Families of rows that turns and mirrors carry onto each other, the same ones carrying the whole set onto itself: the rest of each named row's family, in list order
9 families of 4 rows
Muto: [-12.4  -7.5   4.7  -3.5  -1.3 -19.1  12.9   7.2  -7.2   5.6   7.4  11.5
   9.6   2.2 -17.6]
Naguv: [ -4.9  -2.7   4.0   0.2   5.3  -7.8  14.1  -1.1  10.4   4.9  -6.5  12.4
   9.9   3.6 -15.0]
deka: [ -0.5   7.7  15.4  -9.0  -0.1 -14.2   2.5  14.1   5.0   5.9  12.8  -6.8
  20.5  -7.6   6.7]
popet: [ -1.2 -11.6   0.4 -11.7   8.3 -16.3   7.9  -7.3  12.5   0.8   0.0  -4.9
  20.4  -5.0   0.4]
bota: [ -4.2  12.0  -1.6   2.0  -4.8 -31.9 -13.2   5.2   3.1   6.4   7.5  -2.0
  25.3   2.2  15.6]
gopu: [  5.2  16.9  -5.2   6.8  -2.2 -22.6  -7.6   1.6  14.7  -0.1  -8.0   4.4
  15.4  17.0   5.2]
fot: [ -4.2  -2.6  12.3  -5.2  -8.8 -16.1   9.7  15.0   1.7   7.3  14.4   0.4
  11.9  -9.7  -9.2]
Kedun: [-12.1  -8.3   4.5   5.3   1.4 -15.0   8.3   8.1   4.6   1.5  -7.2   8.4
  15.0  -5.0 -19.3]
kas: [ -3.9   4.8  -7.4   5.6 -14.8 -36.0  -4.7   9.7  -5.8   1.3   6.3   8.2
   8.8  14.0  -7.1]
tev: [ -1.2  16.7   0.6  -3.2   3.4 -28.1 -11.2   7.8  -0.6   0.0   4.8  -2.6
  23.2  13.7  13.4]
fem: [  0.8   0.6  -1.9   0.8 -13.5 -33.7   4.5   9.9  -0.7   9.0  -5.6   2.8
   0.6   9.9 -14.1]
keso: [  6.0  14.9  -0.3  -2.5  -4.8 -34.2  -7.5   9.1   4.1   6.2  -7.7  -7.4
  11.5  14.5   6.7]
Gigov: [ -5.6   1.4  -6.3  15.2 -13.2 -29.8  -5.9  10.4   5.4  -2.0  -8.0   7.3
  12.8   5.3 -12.7]
sibun: [ -2.2  13.2  -1.6   8.9   0.9 -25.5 -14.3   9.2  10.0  -3.7  -9.3  -2.6
  24.6   6.8   6.5]
fafo: [ -5.4   6.9  -6.9   5.6 -10.4 -34.4   3.6  -6.3   7.6  -5.2  -1.2   8.2
   4.0  16.5  -5.7]
Gel: [-8.7  3.5  9.8 -1.0 14.7 -9.7  0.3  6.8  9.6 -0.3 -9.2 -1.3 26.9 -3.4
  0.2]
pur: [  4.1  -6.8 -13.7   0.8 -12.4 -34.7  -4.3  -3.7  11.1  -2.1  -0.3  -2.3
  12.9   6.1  -0.8]
Kipe: [  0.4   3.1  -7.2  10.5 -11.2 -23.2   3.4   2.2  10.0   2.2  -6.0  13.9
   4.9  12.8 -14.2]
timok: [-10.8   2.6   9.9  -8.0   9.8 -16.3   1.3   2.6   2.9   9.8   8.2  -0.6
  27.6  -8.6   9.5]
bafo: [-11.0  -5.3   2.9   0.0   9.8 -14.1   1.9  11.6   0.8   6.1  15.9  11.0
  -0.4   0.2  -8.2]
Derof: [ -9.1   6.2   8.7  -9.5  14.7 -15.2  12.0  -9.8  10.5  -2.9  -2.2   1.6
  16.0   7.4   3.2]
puza: [  4.1  13.6   5.8  -1.3 -12.3 -26.2  -7.5  16.5   5.3   3.0  12.4  -6.9
  17.7   0.3   8.9]
divu: [ -2.9  16.2  -1.1  -1.4   3.5 -28.2  -1.6  -8.5  11.5  -6.3  -2.9  -0.7
  14.9  17.3  11.2]
Rero: [  0.4   9.1  11.9 -13.6  13.0 -17.8   3.9   6.7   4.6   9.4  -7.9  -9.1
  17.2   5.0   6.3]
simup: [ -8.5  -0.3  -6.3   8.6 -18.0 -36.2  -4.6   6.6  -1.1   8.1   9.8   8.3
  12.7  -0.1  -4.1]
vif: [  4.8  -0.8  -6.2  -7.1   2.7 -26.5  -5.5  -5.9  14.4  -2.7  -1.6  -9.2
  22.6   3.5  11.6]
fesok: [ -7.9   4.3   6.3  -4.7  19.4 -12.0  -4.9  10.3   4.4   4.7  14.5   3.4
   8.9   2.0   6.9]
gezo: [ 0.5 11.0  6.2 -3.4 14.4 -7.2  3.2 -1.3 15.3  2.3 -8.4  3.0 20.8  7.7
  4.4]
fuz: [ -9.2   3.8  12.3 -12.5  16.4 -11.6   6.1   5.1  -1.5   4.1   5.3   0.5
  23.1   1.7   3.3]
rokat: [ -1.8 -17.6  -6.8  -3.9  -6.7 -24.9   9.0  -5.5   9.3   0.6   0.9   2.2
  10.4  -2.4 -11.7]
tenif: [-14.4  -9.6   5.2  -1.6  -3.6 -20.8   9.5   3.7  -1.5  11.7   9.9   9.6
  15.8 -10.4 -10.1]
Gamuz: [  0.5   3.5   3.6   3.0 -21.0 -28.0   0.1  17.0   1.4   4.9  14.5   1.3
   8.8  -2.6  -6.2]
Mup: [ -6.3   0.8  -5.4   7.9  -2.1 -26.6  -8.4  13.7   0.9   3.9  15.7  10.9
  -2.8   8.5  -4.5]
Bil: [ -3.1  10.8  -2.8   2.9   7.7 -24.1 -15.6  12.6   5.0   2.2  14.3   3.3
   6.5  10.0  10.9]
giba: [-11.4  -3.3   2.4  -2.0   0.8 -21.4  17.3  -8.3   6.1  -2.3  -0.4  10.4
   4.5   7.0 -13.8]
tun: [ -4.3  -4.9  10.3 -10.0   3.7 -17.7  15.9   7.3   0.0  11.7  -5.8   0.6
   6.3   0.1 -14.2]

The rest of the family of giba: fafo, Derof, divu
The rest of the family of sibun: Kedun, Gigov, Gel
The rest of the family of gezo: Naguv, gopu, Kipe
The rest of the family of puza: deka, fot, Gamuz
The rest of the family of fem: keso, Rero, tun
The rest of the family of timok: bota, simup, tenif
The rest of the family of fuz: Muto, kas, tev

Families of rows that turns and mirrors carry onto each other, the same ones carrying the whole set onto itself: the rest of each named row's family, in list order
4 families of 8 rows
zutar: [  7.4   2.1   7.4   0.5   0.7  -4.3 -18.6  14.5]
Vup: [ -3.2  -0.1   3.2  -0.8 -25.7 -16.5   9.1  17.1]
nubav: [  1.3   9.5  -2.4  -4.3 -10.1   1.9   1.9   6.1]
difir: [ 14.8  -5.1  15.6  -7.6 -15.2  -5.5  -7.4  -0.4]
fada: [-13.2  -4.5   6.4  -3.0 -16.2 -18.8 -11.1  13.6]
Zave: [  3.9   2.4  22.3 -16.8  -7.6 -14.5  -4.9  16.2]
Lufov: [ 12.6   3.2  -0.4  -4.8   0.1 -22.6  -5.1  -0.3]
famo: [25.0  5.7  6.6 -5.7 -7.1 -9.3  1.5 11.6]
kibo: [-13.7   4.3   6.6  -3.0 -19.6 -16.4  -4.4   8.4]
Baref: [  3.3  -4.7  11.7 -19.8 -18.0 -23.0 -10.0  12.1]
bire: [ 9.4  9.9 -0.1 -5.0 -4.0  0.2 -7.8  2.1]
nuz: [  3.6  -0.2   6.7  13.7  -7.9 -12.6   6.2  17.9]
rufep: [ 12.5  -2.4   6.6 -12.8  -5.5 -26.2  -8.7  -0.1]
fiban: [  8.7  19.7   5.7  -3.8 -15.6  -7.9 -11.5  13.8]
midol: [ -0.5   2.0   1.4  -3.4  -5.1 -13.3  -4.6  31.9]
zipot: [  2.2 -19.1   5.5  -4.4  -9.2 -19.2   1.5  11.6]
lilo: [ -0.1   2.5   6.1   4.4 -17.3  -2.0  -1.2  25.0]
Dur: [  7.4   0.1   5.7 -22.0 -15.5 -14.4 -15.6   7.5]
neti: [ 13.0  -1.0  11.8  -4.0 -17.6 -14.6  -5.2  -5.6]
sug: [ -3.6   5.6  -3.5  -1.1  -8.7 -22.3  -1.6  25.9]
tumir: [  4.1  -0.2  24.4  -9.7  -3.4 -18.2  -4.5   7.7]
Suv: [  2.0  -9.6  12.2  -3.5 -18.9 -27.5  -1.8  21.8]
muso: [  3.9  -0.5   5.3  -8.7 -23.9 -23.9   8.0  10.4]
Pove: [ 14.2  15.5   6.2   5.4 -16.8 -10.0 -12.7  15.7]
Rafef: [ 11.6  -7.5  14.2  -4.2 -13.3 -29.0 -11.8  18.7]
zuvug: [  7.8   2.2 -12.3   0.4 -20.0 -10.0  -6.1  17.3]
niv: [ -3.1 -13.6   5.6 -13.5  -6.6 -18.5   3.4  10.3]
por: [  7.1  -0.9 -10.8   9.4 -16.3 -13.3  -4.4   9.9]
dal: [ 24.5  -3.4   5.1  -4.5  -2.7 -11.5  -4.9  16.9]
vav: [ 14.5   0.3   8.6  -7.5   0.9 -10.5 -18.7   7.5]
pepan: [ 7.2  5.2  1.2 12.0 -3.9 -5.0  0.8 12.9]
kazom: [ -1.4  -1.7  11.9  -3.9 -24.7  -4.9  -3.9  25.1]

The rest of the family of Rafef: zutar, nubav, Lufov, nuz, Dur, muso, kazom
The rest of the family of neti: Zave, kibo, fiban, midol, zipot, por, dal
The rest of the family of bire: Vup, Baref, rufep, lilo, Suv, vav, pepan

